In the rows, zero is written as 128.
The rows below come in pairs that one turn or mirror swaps. Which row does each named row swap with?
tufuf: [108 135 147  98 164 148  96 122 148 146 115 147 122 121 120 145 132 138]
ziz: [122  84 139 135 115 169 127 117 173 157 125 141 153 126 138 112 144 127]
pota: [133  88 144 153 166 135 123 122 131 161 134 138 126 109 171 132 119 160]
fol: [109  94 129 115 157 125 147 112 140 147  96 120  97 119 125 148 141 148]
Kovet: [142 106 145 121 159 156 143 127 118 157 122 162  92 123 120 138 143 132]
Luso: [128 117  99 140 112 139  97 121 148 124 129 150 141 112 135 137 132 126]
mul: [123 115 126 141 159 141 133 114 132 180 164 145 109 123 164 147 124 159]
med: [112  94 119 121 117 154 158  93 171 168 137 145 131 147 123 133 142 139]
dad: [122 125 132 116 117 158 156 100 174 158 132 156 117 138 116 149 146 146]
para: [115 130 141  90 162 147 100 107 149 159 111 148 125 135 126 146 119 128]
nug: [121  83 102 121 158 120 135 110 141 164 141 139 138 145 144 133 102 127]
Nudo: [118 112 175 107 137 143 144  88 135 160 135 161 140 124 136 130 146 131]
Ros: [133  97 102 132 138 137 158 101 147 150  92 118 114 132 125 144 129 132]
bog: [142  91 119 120 131 155 154 110 154 158  90 129 130 143 119 138 123 126]
somak: [135 105  95 131 146 137 144 102 158 149  98 111 105 123 140 147 132 126]
Feni: [126 120 107 115 127 133 132 101 125 121 115 162 137 118 149 156 111 128]
Zus: [116  90 110 124 162 119 134 129 138 140 120 119  93 127 135 142 129 130]
daga: [117 116 129 115 115 161 158 100 168 163 137 153 117 142 117 143 150 138]
Gemuv: [133 104 103 143 117 160  94 122 154 141 133 150 151 122 140 118 137 121]
dizi: [123  96 143 161 154 133 110 112 132 168 129 143 136 106 167 128 128 169]
dul: [136 110 145 126 170 151 144 133 123 156 118 135 104 107 156 154 119 148]
zisug: [127 104 120 138 108 161  96 111 166 156 123 156 152 124 131 117 145 122]
kobil: [139 114 144 118 166 163 145 135 121 163 125 142  93 118 135 143 134 131]
lenu: [132 125  95 128 122 137 120 103 130 123 107 157 142 118 135 150 118 131]
Piru: [134  81 140 128 121 172 143 101 171 161 110 139 149 130 136 118 139 131]
rura: [132  89 130 137 111 172 116 107 167 159 125 151 153 118 140 113 150 128]
gobit: [134 129 112 144 152 123 127 121 145 164 154 143 105 137 144 155 115 156]
vilod: [128 108 119 134 142 115 125  92 145 152 150 131 155 124 171 135 119 121]
tir: [127 124 109 145 155 122 130 116 137 171 153 139 103 133 151 155 121 159]
gava: [115 113 143 100 146 171 155  85 143 174 127 161 128 108 155 140 136 141]
zok: [119 111 168 109 144 143 131  84 144 169 138 162 150 127 136 126 146 129]
Kazor: [104 108 142 149 147 127  93 113 142 146 128 153 129  96 155 136 142 164]
zot: [100 110 149 139 149 140  94 102 145 147 116 153 131 100 139 132 152 171]
duto: [147 120 120 115 136 174 146  98 128 171 101 154 102 119 130 134 148 130]
fafo: [135 112 114 133 143 115 122  97 143 159 141 119 148 132 167 135 112 118]
nalef: [113  88 145 156 157 126 101 114 140 158 133 141 133 103 159 128 137 165]
Zez: [109 129 148 125 146 143  85 106 147 154 114 157 125 107 119 136 149 157]
goso: [125 105 111 145 106 164 111 103 157 143 121 156 155 111 146 118 151 133]
Pab: [158 115 107 121 137 168 140 128 121 167 115 143 107 124 136 137 132 116]
Zanif: [105 102 146 144 159 133  84 122 144 156 133 146 133 111 142 123 145 161]

Pab swaps with fol
gava swaps with nug
Kovet swaps with somak
Gemuv swaps with zot

The rows below come in pairs that one turn or mirror swaps. Which row does each named row swap with?
sibe: [145 141 101 146 154 149 121 105 158 131 133 116 154 173 121 199 162 128
 132]
vesaf: [125 170  95 151 141 153 133 121 155 132 124 123 170 179  79 169 132 131
 128]
Ruvon: [177 150 116 142 165 149 130 117 161 128 115 105 161 180 114 166 149 135
 158]
pigip: [153 136 113 146 124 159 113 112 138 136 126 115 154 169 134 179 107 115
 129]
pona: [135 147  91 149 141 156 113 147 189 117 127 111 154 171 124 156 186 124
 155]
fepet: [135 135 121 163 122 148  94  91 176 128 132 128 155 170  99 150 119 112
 154]
Ratek: [139 139  95 141 153 157 118 122 157 126 124 122 150 172 112 129 180 132
  88]
potar: [137 144  68 123 138 176 131 129 163  95 143 112 153 161 137 118 151 121
 132]
Getim: [139 122 105 143 127 176  77 124 177 136 117 129 147 165 111 144 142 115
 158]
sibat: [131 152 119 132 150 166 120 108 163 125 139 144 147 166  74 164 140 112
 136]
sevi: [151 144 106 140 155 148 122 127 165 118 135 118 157 167 105 125 193 119
 115]
zeniz: [154 152  92 148 131 154 118 136 177 125 118 111 159 173 122  98 100 125
 118]
tagu: [171 139 111 142 154 144 116 107 164 130 153 104 162 192 110 130 123 140
 164]
Mak: [161 139 154 145 142 161 104 120 178 118 139 110 139 156 123 171 119 123
 143]
zul: [136 152  90 146 165 183 111 131 167 138 144  96 124 159  94 176 142 127
 131]
supos: [139 111  87 141 170 182  85 134 167 132 143 122 150 171 128 130 137 123
 139]
kapiv: [157 142 114 133 108 136 122  98 168 104 121 120 152 166 133 109 125 134
 125]
fef: [141 128 133 145 121 132 114 106 191 112 128 125 172 172 130 122 119 116
 126]
bal: [162 123 117 139 114 133 105 118 176 118 122 119 167 162 148 119 130 130
 125]
lazog: [150 135 127 166 148 134 101 124 193 125 104  98 168 157 128 132 128 128
 153]
Bize: [145 146 140 150 122 158 117 109 152 127 148 115 164 170 108 105 143 133
 143]
votut: [144 154  80 113 158 165 133 140 171 107 120 104 138 142 117 135 160 132
 109]
vudir: [126 140  96 159 160 152 117 121 196 125 127 112 149 148 122 118 107 137
 166]
peveg: [142 140 122 152 151 150 118 159 160 122 136 113 163 160 124 179 171 135
 126]
tovu: [146 153 114 148 154 134  97  93 156 130 116 145 146 156 111 129 113 146
 133]
kago: [146 112  96 123 155 169  78 119 169 133 145 107 131 163 119 155 156 131
 133]
kogub: [152 111 121 123 151 152 113 131 164 112 129 123 137 182 139 161 161 127
 105]
Vefid: [152 143  74 147 128 147 110 123 134 113 132 124 127 175 108 164 156 133
 128]
buze: [134 144 143 158 132 143  98 132 176 105 132 127 157 160 124 129 122 105
 159]
taz: [109 152  94 135 142 162 114 134 158  99 128 119 124 178 124 118 167 131
 118]
vot: [172 145 114 147 154 155 115 129 190 126 121 102 154 158 107 116 116 141
  93]
Lopu: [139 145 109 144 140 155 127 125 162 121 142 101 160 162 120 155 192 117
 105]
rubu: [ 99 133  75 145 138 154 117 121 176 123 130 109 154 149 109 161 103 135
 143]
Par: [138 140 101 141 147 159 120 113 177 123 135 114 149 175 120 151  80 133
 164]
ror: [ 94 133 107 139 152 157 115 116 186 118 129 121 153 171 113 164 145 141
  95]
bav: [139 175  78 121 149 163 138 123 165 100 146 101 134 148 126 132 147 138
 116]
Ninad: [141 182  93 162 161 146 126 117 185 132 138  96 125 169 108 167 120 115
 126]
miv: [111 145 130 125 134 152 117 135 179 124 135 120 147 142 120 175 168 128
 126]
Zomuk: [189 145 115 134 148 156 123 125 176 116 151  93 142 163 107 142 132 148
 156]
labi: [160 147  93 140 139 144 139 140 180 108 134  95 139 185 141 129 150 144
 100]
nul: [129 157 105 135 130 153  98 103 165 117 105 119 132 154 127 173 108 104
 129]
buvin: [148 151 127 149 134 133 121 127 165 118 113 102 145 173 128 120 116 166
 109]
ripud: [125 186  93 152 148 170 139 129 162 122 149  90 131 162 108 164 140 132
 124]
perol: [107 133 103 147 147 156 114 124 185 112 120 116 143 166 119 147  80 129
 123]
Pizu: [118 135 106 139 145 159 111 117 180 110 129 108 150 149 119  87 139 137
 117]
setur: [128 141 108 142 160 158 126 143 167 122 136 116 161 151 116 164 113 129
  78]
tege: [124 127 115 155 151 180 116 140 151 122 154 127 168 183 112 162 149 118
 152]
lor: [130 171 120 163 116 145 131  97 168 107 141  86 145 180 126 143 121 119
 128]
Geda: [130 144 136 171 133 131 124 131 161 125 128 106 165 191 124 139 118 100
 138]
pupe: [138 136  90 153 145 153 110 133 177 117 125 110 150 171 112 113  94 135
  94]
Fidar: [144 165  77 133 144 173 108 122 185 113 133 103 148 129  94 127 130 125
 151]
gama: [127 173 106 141 123 161 134 125 164  94 159 114 147 156 115 131 113 102
 127]
sep: [150 143  75 163 156 158 125 151 187 129 133  89 124 164 121 165 150 135
 134]
vudi: [165 145  66 149 168 153 116 144 182 125 116 107 159 176 128 152 108 125
 121]

zul swaps with Par
perol swaps with ripud
kogub swaps with Bize
rubu swaps with Ninad
buvin swaps with taz
votut swaps with zeniz

The rows below come in pairs that one turn or mirror swaps. Which row does each named row swap with?
gika: [123 112 127 111 121 123 129  90 118 127 114 159 127 134 139 115 139 145
 118 125 111 124 141 120 107 104 132 126 124]
mag: [122 109 122 124 112 115 121 114 112 138 110 162 151 126 135 114 124 154
 112 123 113 128 153 122 128 110 136 126 107]
kat: [130 129 142 147 153  95 156 153 139 124 137 150 110 114 154 115 141 134
 134 115  96 121 147 104 118 144 126 162 120]
keri: [133  97 126 144 119 138 127 133 110 116 148 139 138 110 119 149  99 138
  91 121 116 141 114 113 112 138 110 107 145]
bulu: [103 100 141 148 140 147 164 147 124 147 136 133 144 114 112 117 111 157
 129 111  95 136 142 109 113 151 131 135  99]
Paf: [117 122 174 114 155 120 114 136 117 128 116 129 135 157 137 114 143 134
 106 111 126 141 147 135 138 118 134 123 136]
zazov: [143 114 130 143 113 164 135 122 148 101 140 116 114 131 107 135 150 117
 116 103 136  97 136 115 122 134 125 117 110]
Lem: [128 125 148 181 137 132 157 161 121 127 158 158 132 131 124 129 143 110
 150 111 139 103 136 149 116 153 128 131 136]
fizir: [114 119 131 114 110 112 139 123 107 147 118 170 124 143 135 129 131 136
 114 119 115 126 132 104 105  98 135 121 110]
rut: [130 147 125 157 152 111 158 152 121 114 144 150 110 110 157 110 128 124
 135 108  89 133 150 111 109 139 126 149 119]
bekig: [119 118 131 149 146 136 136 124 107 155 114 107 127 108 119 101 118 109
 109 137 153 148 157 111 121 133 130 123  96]
vuge: [126 111 141 149 154 103 156 147 124 129 142 150 129 121 149 125 149 128
 118 100  87 124 154 105 120 157 127 159 108]
Tiz: [121 150 157 125 149 118 109 142 120 151 158 123 139 124 126 126 132 111
 100 132 103 149 154 145 116 140 141 115  95]
Pevu: [131 132 143 175 144 129 145 171 121 125 155 150 102 126 130 130 107 118
 140 113 118 110 143 130  82 138 115 114 147]
Kif: [135 134 143 141 151 124 119 120 122 157 143 163 130 123  84 172 149 113
 128 118 128 126 131 124 109 151 136 133 133]
bezo: [129 146 138 133 154 128  90 139 117 137 145 131 118 116 135 134 126 122
 119 137  79 141 142 148 102 145 137 130  96]
zenid: [141 130 130 148 137 100 147 171 134 132 126 145 126 119  98 137 127 110
  98 139 156 132 132 136 115 138 156 151 109]
Fanu: [115  99 129 147 140 146 160 140 121 146 129 158 142 102  91 121 107 139
 120 113  87 134 132 105 110 152 119 128 113]
tebu: [112 130 146 150 124 149 116 143 126 138 139 135 147 141 126 140 104 122
  94 136 156 126 124 138 110 112  97 144 114]
movis: [129 125 153 122 164 143 154 158 150 121 118 121 117 117 125 147 119 136
 147 128 129  98 147 139 126 124 126 120 135]
kep: [100 134 129 149 132 134 104 152 121 120 124 149 122 156  86 106 140 118
 116 115 107 150 133 140 100 131 147 105 108]
ropo: [128 140 141 133 142 113 101 147 117 129 147 130 130 134 130 122 121 128
 100 135  89 117 141 156  99 150 146 105  90]
pite: [137 123 134 133 131 144 129 120 138  85 136 113 107 139  97 125 145 124
 114 108 124  91 161 111 116 134 121 114 112]
boza: [155 135 118 133 139  98 138 149 120 123 116 147 106 125 104 153 113 109
  87 137 134 127 125 123 114 134 150 129 113]
dotep: [114 113 126 152 136 118 131 140 114 143 120 111 137 101 118 104 117 105
 116 126 155 144 160 107 123 146 126 113  91]
lov: [134 161 141 123 150 118  94 146 115 144 141 134 140 132 136 122 111 113
 108 122  97 124 140 138 108 160 125 115  97]
vad: [148 102 139 152 107 147 131 135 108 119 142 134 129 120 126 144 107 115
  83 119 126 136 112 101 120 145 119 110 133]
gek: [101 126 128 146 128 150 126 141 125 114 132 137 133 147 120 143 112 121
  95 148 142 131 133 162 102 109 113 150 127]
fasa: [114 136 143 148 118 155 115 145 124 136 136 125 131 145 123 127 106 123
  93 137 150 136 132 133 115 115  94 157 118]
sem: [125 158 138 156 142 108 113 140 101 136 137 129 118 112 147 122 127 123
 104 122  84 130 139 159 108 151 140 129 107]
Fiba: [152 134 151 155 147  92 168 144 121 120 117 151 119 113 141 115 131 124
 136 115 102 131 153 107 114 150 144 152 123]
lafup: [136 137 141 145 155 124 140 172 115 132 127 126  91 125 112 106  95 119
 138 117 148 128 132 119 123 135  96 119 102]
lobu: [121 130 124 148 143 141 138 125 117 144 114 103 130 110 138  97 120 108
 119 117 145 153 155 106 124 130 139 122  95]
bopu: [133 129 119 124 150 119 120 108 136 138 145 162 134 122  89 143 142 116
 114 112 128 126 135 136 103 173 126 128 147]
Takev: [132 122 161 152 149 122 131 142 114 172 137 156 138 108 110 125 154 104
 129 118 130 119 106 121 115 111 115 147 126]
Zud: [137 109 125 151 126 120 162 127 125 100 116 136 135 131  85 104 151 135
 141 120 100 122 138 135 135 149 118 130 111]
bufer: [142 117 117 145 125 122 169 140 135 106 120 133 144 121  85 117 150 137
 136 111 106 116 145 126 141 143 123 127 110]
tolu: [115 144 128 145 128 138 119 149 117 101 123 156 110 139  98 106 125 128
 133 107  93 129 140 123  81 125 157 107 112]
bisa: [121 116 121 113 108 119 124 111 124 142 103 169 116 137 129 106 139 134
 128 103 136 127 143 112 107 123 126 132 121]
Fisup: [134 117 138 133 116 156 122 122 145  94 126 121 110 127  99 135 152 120
 113 111 119  93 142 110 120 126 112 113 107]
vabiv: [136 144 120 151 111 148 120 146 121 123 129 121 146 148 122 126 102 124
  96 143 140 116 140 147 106 122 103 148 117]
Mon: [132 135 143 139 130 161 133 126 146 100 131 108 117 141  96 130 147 126
 113 106 127  97 153  96 117 132 118 117 112]
gat: [108 104 140 116 125 135 136  96 123 130 111 146 117 132 132 109 136 144
 113 104 118 142 157 108 102 115 125 148 112]
fupub: [136 129 164 117 174 140 140 167 144 132 117 128 115 130 119 124 124 123
 130 134 119  99 150 154 131 124 123 126 125]
tes: [128 125 153 181 134 144 135 179 135 115 161 144 118 129 114 112 129 120
 149 115 123 122 137 141  93 151 115 122 137]
pemon: [122 119 151 166 141  92 162 151 133 123 124 154 138 127 138 115 151 122
 127 113  93 129 157 131 116 152 139 158 123]
zam: [119 107 124 146 132 133 137 129 122 143 114 110 127  92 130 103 119 115
 118 136 151 140 154 113 122 150 138 112  93]
lizis: [115 140 129 136 159 106 125 121 136 137 130 164 130 119  83 158 135 115
 109 109 139 135 137 117  98 149 132 124 143]
pof: [111 128 149 175 138 141 133 171 131 121 146 146 128 118 129 136 137 101
 164 124 121 121 147 137 100 142 109 117 144]
mefof: [134 121 145 147 108 150 129 147 127 133 132 117 151 129 128 144 109 119
 111 145 151 109 136 139 108 105 100 119 118]
fupa: [128 133 140 125 140 129 125 104 130 123 151 160 118 106  92 169 132 111
 110 109 119 130 139 129 103 152 135 109 136]
zugu: [123 126 138 172 163 146 138 163 116 126 150 140 128 123 135 136 122 105
 152 122 127 106 148 144  99 143 115 108 152]
nitu: [125 108 109 136 131 141 126 153 118 118 135 132 139 100 139 154 100 136
 112 128 123 126 118  96 115 151 116 115 143]
Vam: [142 100 130 137 123 126 125 133 117 110 146 150 134 104 128 138 104 120
  93 149 118 136 115  97 123 157 116 117 123]
Fuvo: [121 122 158 125 145 136 116 129 124 121 114 121 124 150 138 100 156 114
 108 116 125 158 148 125 134 122 136 119 148]
zubeg: [136 126 145 150 155 149 121 119 106 112 134 140 111 103 130 115 127 119
 119 126  78 115 116 149  95 120 119 155 119]
dures: [119 129 132 139 137 153 107 141 130 123 137 143 128 144 111 140  99 142
 101 124 159 115 147 139 116 105 102 139 132]
Susop: [141 118 150 152 149 107 168 140 109 130 147 147 109 125 145 127 135 128
 124 120  95 124 161 107 110 155 138 164 115]
nubo: [130 111 129 116 100 126 133  95 113 132 106 159 121 131 134 118 139 137
 126 129 117 121 138 119 115 109 131 123 131]
Lak: [135 114 153 150 140 113 145 156 123 163 136 138 140 110 102 114 150  97
 142 114 136 119 110 102 120 123 123 145 115]
Poz: [119 128 149 190 143 143 148 156 114 127 151 147 135 129 122 123 118 119
 156 125 127 105 137 143  98 153 121 122 144]
kefol: [136 124 139 149 155 152 130 126 113  91 130 119 103 112 121 104 118 111
 136 124  89 112 125 142  94 131 129 152 119]
nubu: [109 115 159 121 159 142 122 139 114 130 125 124 141 167 136 113 151 144
 119 111 126 120 149 125 133 146 148 136 135]
fuv: [115 132 172 124 162 139 109 130 121 118 130 140 134 164 119 102 147 117
 120 129 130 138 148 117 129 132 129 116 142]
gupo: [128 133 137 142 160 140 143 168 114 129 127 125  92 123 115 102  90 125
 138 104 145 128 146 132 122 141 113 119  98]
nipa: [124 147 136 156 139 112 128 132 127 149 149 160 113 119  95 155 158 119
 118  96 129 119 127 131 103 147 125 126 154]

Paf swaps with keri
Fanu swaps with fupub
mefof swaps with gat
rut swaps with Lem
Mon swaps with zam
ropo swaps with lizis
Kif swaps with bezo
dotep swaps with pite
tes swaps with Fiba
kep swaps with boza

